which system made each run:
H, seq 1 (11 x 18):
[[ -8   2  21  43   8  -6  -4  26  16  17   0   4  -2   5  23 -17   3  36]
 [ -8  15 -26 -20   4   6  -3 -16 -20  13 -18 -10   4   2  -5  24 -43 -17]
 [  2 -21   2  11 -32 -22  -1  -7   7  -4  13 -20  14 -25   3 -34  31   2]
 [ -8   8  -3  10  15  40 -11 -12  21   5   2  14 -27  24  27  25 -15  25]
 [  3  -4  -2  -7 -20 -34  35   5  -9  22  -9 -12   6 -21 -45   2 -24  -9]
 [-16  -4  25  -1 -25  12 -33 -32  13 -29  -7  11  19   9  34 -13  14 -13]
 [ 28   4 -35   1  12  15  21   9  23  13   9   5 -45  -5 -25  32  16  13]
 [-28   5  47  21  -5 -20  16  16  -1   8 -15  18  39   7 -12 -22 -31 -11]
 [ 24   7 -24 -28  -1   9 -44 -37  -3 -28  -9 -15 -13   1  -1  31  15 -40]
 [ 10 -13  -7  48   4   5  33  41  18   9  15  23  -2 -22  -8 -25  36  26]
 [-11  20  23  -8  43   4 -15 -17  -6  13 -17   2  20  40   7  24 -61 -22]]
C, seq 2 (11 x 18):
[[ 12  13 -28  17  -7 -47  -4  24   2  -2 -17 -14 -27  12  -1 -34 -18 -13]
 [ -5  23 -26   3 -20   6  -5   1  -7   9 -29  19  39   0  40   3  22   4]
 [-20  21 -30 -16  10   6  11   6  21  36  23 -35  -3   7 -13  10  11  -1]
 [-17   9   8  35 -25 -31 -24  17   5  11 -19 -28  -2 -16  -6 -19  -1   6]
 [ -6  12 -37   5 -22  23   1 -15  13   3 -28  11  -4 -35  17  15  -1   2]
 [-10  -8   8   2 -14   1  24 -19  30  36  19 -18  21 -15 -15  12  10   9]
 [-22   1  20  23 -22   5 -24 -12  15  -5 -16 -11 -30 -10 -22  12 -24   0]
 [ 26 -18  -8  11 -27  -1  20 -26  24 -14 -15  26  -6 -27  -5   4   3  -2]
 [ -6  -4  36   6   8  22  13 -18  22  14   4  23  19  13 -14  32  -7   0]
 [ 20 -10  15  -1  -3 -10  -4  -9   7 -20   2  -2 -33  16 -49  15 -12 -26]
 [ 30 -10  18  26  10   1  -2  -2  12 -30 -13  40  14   3   7  -9  13 -19]]
C, seq 3 (11 x 18):
[[ -7 -22  28   5  -4  -2  -8  -5 -26 -15  33  -5  13  37  10 -34  -3   2]
 [ 12   1 -19 -16  10   3  -3   2 -16 -19   0  15 -31  41  34 -13 -23  14]
 [  3   1 -11 -21 -13 -20  31  18 -21   9  14  12  27  38  19 -29  11   8]
 [-31  36  -5 -29   9  -9 -18  19  -5   4  -4 -12  -8  42  26  -7  -7  -3]
 [  6  19 -36 -14 -19 -34   7  37  -5   4  -7  -9 -14   1  10 -24  36  12]
 [-42  36  -6  -4   7  -6   6  28   7  30 -20  -3  29 -14  28  -6   4   8]
 [-18  22 -23 -30 -21 -16  -9   9  -2  22  -9 -44 -17 -29 -16  17  13   3]
 [-35   5   4  25 -20  -3  -4  10  30   4  -9 -13   5 -56  11 -24  24  10]
 [-12   7  -1  -4  -9  19   7 -15  12  29 -24  -7 -16 -49  -3  46 -19  33]
 [-22 -25  24  -2 -43  -4  19 -25  18  -1  10 -17   3 -45 -42  -1   4 -11]
 [ -2  -9  44  16  -4  22 -20 -35  43 -18 -20  17 -31 -26  11  29 -13  16]]
L, seq 4 (11 x 18):
[[-15 -24  12 -29  -5  12  17 -29 -10   5  41 -20  24   2 -35   4  -1 -22]
 [ 24  -7  16  26  22 -11 -20   6  22 -37   5  11 -34  17   0 -23  -3 -18]
 [ 17   3 -21  -8  -4  24  20  10 -28   2 -22  30 -13 -20 -11  40   2  22]
 [  5 -10  19 -14  26 -11  23 -17  -1   8  19   1  55   9  -2 -13  -5 -29]
 [ 19  -1   4  -2  10   0 -40   5 -15 -26  15 -11 -37  36  -1   6  18   3]
 [  7   9 -36  16  12   5  39  38 -14  13  -9  30   5  -7   0  -9  -2  13]
 [ -2   7  34 -22  19  -8 -15 -18 -22  15  -9 -14  46  10  27  15 -12   7]
 [ -2  -7 -34  -8 -13 -12  -8  13 -18 -10  34 -30 -26  26  -1 -35  17  -3]
 [ -9  17   2  33  16   8   6  24  15  13 -24  28  -2  -1  43  -8 -11  36]
 [-24   6   5 -48 -21 -15   5 -15 -30  24  -4 -34  12  -8  -7  17 -24   8]
 [-11 -11  -1  13 -25 -18  -6  -3  26 -21  18  -8   2  15  29 -60  17 -11]]
R, seq 5 (11 x 18):
[[ 13 -20  25 -26  -6   7  26 -29  -2   3   1  12   8 -26 -21  31  -5   5]
 [ -5 -12  24 -20   7  11  10  -5  -7 -27  21  17   5  14 -30  -7   2 -34]
 [ 35  -3  22 -18  21  -8   2   3   4 -28 -13  29 -25   2  -9  19   6  -8]
 [ 16   8   6 -21  29   3  21  18 -33   7  -4  22  25   5 -14  23   5  -4]
 [ 20   1  13 -20  46 -21 -10   3 -15 -11  12 -13  11  17  -2  -7  -8 -25]
 [ 25   3  -5  -2  28  -4 -19  30 -32 -15   2   4 -17   8  19  -3  19  19]
 [  7   6 -16  -7  41  -3  15  16 -22  20  -4   1  18  -8  32  -6 -20  19]
 [ -7  -8   2 -19   9 -17 -19  -2 -36   2  17 -40   5   8  26 -25 -14  13]
 [ -6  -3 -18   1  -3  -1   1  12  -2 -17   8   0 -23  -5  46 -43  11  26]
 [-21   3  -1 -19  -7   3  22  -8   4  27  -6  -4  -6 -13  36   1 -25  49]
 [-45   1   5 -30 -38 -16  12  -5  -7   2  12 -25   5   1   5 -34 -10   0]]
H, seq 6 (11 x 18):
[[ 29  -1   3  41  33   5  -4   6   1  20  -7   5  -6   2  -6  25 -17  20]
 [  1 -13 -11  12  -2  -3  11 -14 -28  -2  -1   0  34  -4 -18 -21 -35 -33]
 [ 39 -21  -3  12   1  -3 -28 -28   5 -20  14  -9  -7  15  25 -12  17   2]
 [ 14  -8 -23  27   1  16  27  19 -17  13   7  24 -17  23  -7   1 -17  27]
 [  8  -2  14 -19 -11 -40  10 -15 -16   4 -10  -3  30  34   8 -19 -37 -16]
 [ 18  -3 -31 -10 -39   2 -23  -6 -16 -20   9  -6 -16  24   8  -3  44   4]
 [ -3  17 -14  11   6  -8  38  36  23  21   1  24 -14  28  24 -21  -1  31]
 [-21  31   5 -29 -16 -29 -11   1 -22  28 -20 -25  21  34 -11  18 -22 -15]
 [-16  10 -35  -5 -44  -9 -18   7  12 -20  -1 -19  -9 -19  18 -36  51 -12]
 [-14  29  -4  15  23  17   5  18  42  40  -9   6 -16   9  37  23   4  47]
 [-45  18  -7 -10 -20 -20  11   2 -10  35 -13 -36  20 -20 -47   8 -38 -26]]
A, seq 7 (11 x 18):
[[  1   0  -4 -20  23  33   5   1 -22 -15   3  28 -12  19  23  10 -15  10]
 [ 20 -13  11 -38   1 -31  35   4 -25  -6   9   4  12  -4 -12 -14   3  -3]
 [-18   8  12 -13  10  10 -22  11 -16 -24   7  11   5  34  32 -19  14  -2]
 [ 16   7 -13 -34  24 -23  16  25 -12  -3   0  -7 -36  -6   2   0  -4  13]
 [-26  12  18  -2   7 -12  12  29 -17   7  -4   7  40  -8  24 -26  11   7]
 [-16  14   8 -35  14 -13 -32  -2  -5 -14  -3 -32 -31  -5  12   1 -11  -2]
 [-14  -4  -3  11  -5  -8  21  33  10   4   6  -2 -12 -39  11 -30  23  29]
 [-41  14  33 -14  18  14 -10  -8  -3  13 -14  -7   7 -13  16  17 -34  12]
 [-13 -12  12 -18 -37 -19   2  -4  10 -21   5 -22 -28 -41 -28 -13  20  -6]
 [-27   4  22  21  18  45  -1   0  37  -3   5  26  -7  -6  26   5   6  18]
 [  2  -8  26 -29  -5  -2  20  -8 -11   7  -3  -6 -16 -24 -54  40 -21   4]]
L, seq 8 (11 x 18):
[[ -4   4 -19  -6  -1  44   7 -11 -19  -5 -10  42  22   8  27  17   2   3]
 [ 19   1   6 -25  24 -27  18  -5   8  29  24 -27   7  26 -13   8  -6   2]
 [ -7   2   9  22 -16  -2 -19  27 -29 -20  -4  17   0  36   1 -23   6  -4]
 [ 12  27 -40 -25  13  -2   4   4   2  14 -20   2  -5   0  32  14   0   9]
 [-17  -3  17   6 -16 -10  12   8 -10  31  20 -16  37  14  -2 -10  17  19]
 [-26  23  -2  -3   5 -10 -32   7   4 -13 -11 -17 -19  16  16 -17 -16 -18]
 [  6   0 -25   7 -36 -16  12   9   1  14 -11  -6 -10 -23  10  -6  20  32]
 [-46   9  20   4   0  18   1 -12  24  14  -2  -1  24  -4  15  -3 -17  -2]
 [  3  -4   6 -13 -26 -32 -15 -10   9  -7  -4 -35 -35  -9 -19  -4  -5  -5]
 [-12  -4  -8  29 -27  21  11  -2  24 -16 -10  31  -1 -20   8 -15  12  -3]
 [ -1   5  19 -22  11   1   2 -22  29  14 -10 -10 -13 -22 -17  41 -16  -4]]
V, seq 9 (11 x 18):
[[-24   8  -7  28  -5  18  10  15  -9  24  -5   6  37 -15 -15   4   4  -2]
 [  3  -2   0   9   7  -9 -22 -25  14   0   0 -35  -7 -10 -24   9 -23 -29]
 [ 17  -9 -20  45  -5   7  -9  21   2 -15   0   9 -23 -12 -12 -12  20   2]
 [  8  -7  -9  19  17  25  15 -22  -2  19 -10  15  25 -18   5  25 -29   5]
 [ 25 -29   4   4 -21 -24  -4 -25 -19  -7  13 -23   4   4 -28 -10 -12 -14]
 [ 23  -8 -10  26   7  25 -18  -6  12 -28   3  29 -18  26  23  -4   9   1]
 [ 33  -2 -12 -16   7  -6  39  -2 -18  29  -7  17  19   7  -3  27 -11  19]
 [-11  -7  11  -2 -21 -14 -12 -14 -23 -10   9  -8  31  45   2 -29 -15 -26]
 [ 30  21 -18 -13  13  -7 -25   4  22 -11 -12   2 -35  30  25  18  24   3]
 [ -9  15 -27   0   5  -3  43  39 -22  38   4  10  27  14   5  -9   3  23]
 [-28  16  22 -12  -9 -23 -33 -24  -1  12 -17 -35  18  23  16  -4 -37 -17]]
R, seq 10 (11 x 18):
[[ -9  16 -23  11 -37   5 -19   9 -11  24  -6 -19 -17  18 -28  29  19  11]
 [ -4  13 -13  45  -4 -19   8   7  39  15 -14   2  29   1  -3 -28  -4 -29]
 [  1   9  -7  16 -19  16 -45 -26   6  11 -10 -25 -16  11  -6  39   5   8]
 [ -2  -3 -33  50 -16  -1  23  22  11  13   5   4  10 -16 -35 -24   9 -17]
 [  8  -3  14  29  -2  13 -34 -46  21   5 -17  -6   9  12  10  28 -27 -10]
 [ 11 -14 -46  17 -30  12  10   8 -19  -2  18  -6 -14  -8 -48  -1  24 -13]
 [ 23 -11  19  45  14   5   5 -28  36   4 -10  26  25  17  13  -3 -28 -10]
 [ 16  -7 -35 -15 -22  18 -13 -16 -39   0   9 -15 -25  22 -38  38  -3  -7]
 [ 34 -14  -2  41   6 -25  31   7  19  -1   4  31  34  19  -1 -38   3 -20]
 [ 19   9 -14 -15   9  22 -33 -30 -14   6  -7  -3 -22  49  11  52 -17  12]
 [ 23  -7 -35  17  -8 -39  41  41 -24  14  12   0  16  10 -31 -42   8 -12]]
V, seq 11 (11 x 18):
[[  8  -3  27 -10  12   4 -15  13 -22  -8  10  -1 -25  24  -4  13   6  27]
 [ -2  10 -16 -25   0  -8  23  10 -12 -15 -16  25   5  -2  16 -15 -13 -10]
 [ -3   6  18 -15  -4 -10 -14  -8  -1  10   3 -16  26   5  16   6  28   8]
 [-12   8  -8 -21  20   2   1  16  -6  -6  20 -15 -29  10  -3  -9  -3  -1]
 [-12  16  16   5   2 -14   0  20   4   2 -26  12   8 -13  19 -10  -1  12]
 [-19   6 -12 -25 -10   6  -3 -12  -6   6   3 -23   2 -21   1   9  10   1]
 [-12  -6  13  11  14  -8   2  12  19  -3  17 -12 -11  -9   2 -27   0   3]
 [-10   2  13  -3  -3  14  -4   0  -4  -2 -17   7 -17 -22   1  22  -9  19]
 [ -7 -11  -5  -7 -12  -4  22  -7   8  -4   7  -1  10 -28  -8 -21   3 -12]
 [ -3 -10  32  10   5  15 -14 -13  15  -9  10   2  -7  -3  -3  11   6   7]
 [  8  -6  -6 -16   3   3  24   6  -6 -12  -1  16 -19 -14 -25   6  -4  -8]]
A, seq 12 (11 x 18):
[[-14   8  -7   1  -1  -3  21  14  26  -2  -4   9 -17 -10  -9 -11  -1  -6]
 [ -7  11  28  -6   2   2  -6  -4   9   9 -17   4  13  -8   3  24   6   8]
 [-14   3   1  -6  -6   3  -2   2   9  -6   9 -14 -14 -12 -36   2  10 -20]
 [  4   0  20  31  16  11  -6   6  25  -2  -6  14  -2  -6   0   7   8   3]
 [  4  -2  -2  -5   9  16  -3  -6 -13   2  -2  -3  -1 -18 -32  31  -4 -11]
 [ 11 -17  12  24   7   3  -2 -11  13 -10  12   6  18  -7 -13 -14   7 -23]
 [ 20  -9  -3  12  16  26 -21 -11 -15  -8   3   4 -19   7  -4  27  -3   3]
 [ 23 -22 -14  11   5  -4  28  -4 -15  -1  11   9  17  -8 -20 -12  -7 -15]
 [ 15  -9   8   5   8  11 -25 -23 -21 -14   2   6  20  28  21   1  -5  -5]
 [ 28 -15 -37  -8  -1  -6  15  -2 -22 -10  16  -4 -22   7  -7 -10  -1  -1]
 [  8  -3  -1   9  10  -4  12   5 -16   7  -1  20  36  25  36 -21 -10  11]]

runs to name:
seq 13 (2 x 18):
[[ 15 -13   3 -25 -31 -10  -2 -24 -21 -11  -7  -1   9  -7  20   2  11  13]
 [  6 -12   0 -14  11   7  12  -8   9  -7  30   3  -4  21  23 -17  12  10]]
  V
seq 14 (2 x 18):
[[  5   1 -13  -1  17  16  -8  -9  -1   2   9   4  20  16  15   4   8 -10]
 [ 12   3  -5   9  16  -8   0  15  -8  17  11 -14  -9  18 -13   5  -1  10]]
  L
seq 15 (2 x 18):
[[ 10   9   0 -38   7 -31  26  -6   9 -23 -24  20   1  -3  19 -21 -32 -30]
 [ 10   3  22 -45 -10  -5  -6   4 -19   4  12  -3   3  20  14  23  46  29]]
  R
seq 16 (2 x 18):
[[  9 -16  -2  -3   7  10   1   4 -28 -33   1  16 -15 -15 -20  -5  -7 -17]
 [ 35 -15  -1  -8  33  12  14 -10   0 -11   6  20   8 -11  16   6   4   3]]
  L
seq 17 (2 x 18):
[[ -2  21   2  -7  11 -38   9  25  24   4 -20 -18 -26 -33 -19  -4  -6 -10]
 [-41   5   1  28 -16  30 -17  13  -7   1  -4  -1  11 -32  -2  -3  17   3]]
  V
seq 18 (2 x 18):
[[  3   2   3 -18  -7 -32   9  16  -2   4   6 -20   6 -14 -18 -12  27  -5]
 [-26  15   9   2  11  24 -22   9   4 -11  -2  10  -6  12  28  -2  11   7]]
  H
seq 19 (2 x 18):
[[ -4 -12 -11   9   7  22 -17 -18  17 -19  21 -10 -36   7   5 -12  -9  -6]
 [ 21 -17   4  13  -3   4  30   1  -9   9  -6  24   0 -16   0  11  -9  32]]
  A
seq 20 (2 x 18):
[[ -5  12 -20  11  -5  -4  10  23   5  11   6   1   9   6 -16 -10  25 -11]
 [  6  18   9  12  20 -10 -19   1  12  10 -16  -6   6  11   6  10 -14  -6]]
  A
seq 21 (2 x 18):
[[ 13   0  13  -2   8   2  10   8  15 -11  -1  16 -11  -9 -18   8  14  -9]
 [  8   4  11  -9  15   5   3   4  -4  -9  -3  13   8 -10 -19  17  14 -18]]
  L
seq 22 (2 x 18):
[[  4   5  -7  -7  12  18 -17 -26  16   0  15  -7 -12  43   3  17  -6 -14]
 [ 25  -9  -9  33 -11 -19   5  16   3   1  10   5  -7  27 -15 -24  10   1]]
  C
seq 23 (2 x 18):
[[  3 -17  -6  11  25   0   9   3  -7  -1  23  -8  18 -15  19 -32   0   6]
 [ -1 -10   3  -6   8  15 -12 -16 -13  -9   6  -8 -21   1  27   0 -26  24]]
  R
seq 24 (2 x 18):
[[-14  20 -29  12  -8  -9  -2   9   9  27   2 -22  12  16 -15  -4   2 -20]
 [ -9  16 -11  33   2  -5 -25   8  17  14 -10 -19 -13   9  -6   2  -8  -5]]
  V
seq 25 (2 x 18):
[[-15   4   7  -7   1   5 -20   9  -4 -15  11 -15 -17  -3 -12   0  20  -8]
 [  2  -2   8  14  25   5   8  16  17  -4   0  10 -11 -18   0  -4  -1   6]]
  A
seq 26 (2 x 18):
[[  8   8  11 -18 -40 -35  -4  -5   7  -8 -18  -1  13  12   1  -4  22  -8]
 [-12  25  -9  -5   9  16   7  15  31  12   6  10  -5  19   1  15  32   0]]
  R
seq 27 (2 x 18):
[[ 11   3  23  -1  -7 -27   0 -10  11  12 -11  -8   9   9 -13   9  -7  -6]
 [ -8  14 -13   1 -10   9 -15  10  -4  -9   0   6  -2  17 -10   2  23 -18]]
  R
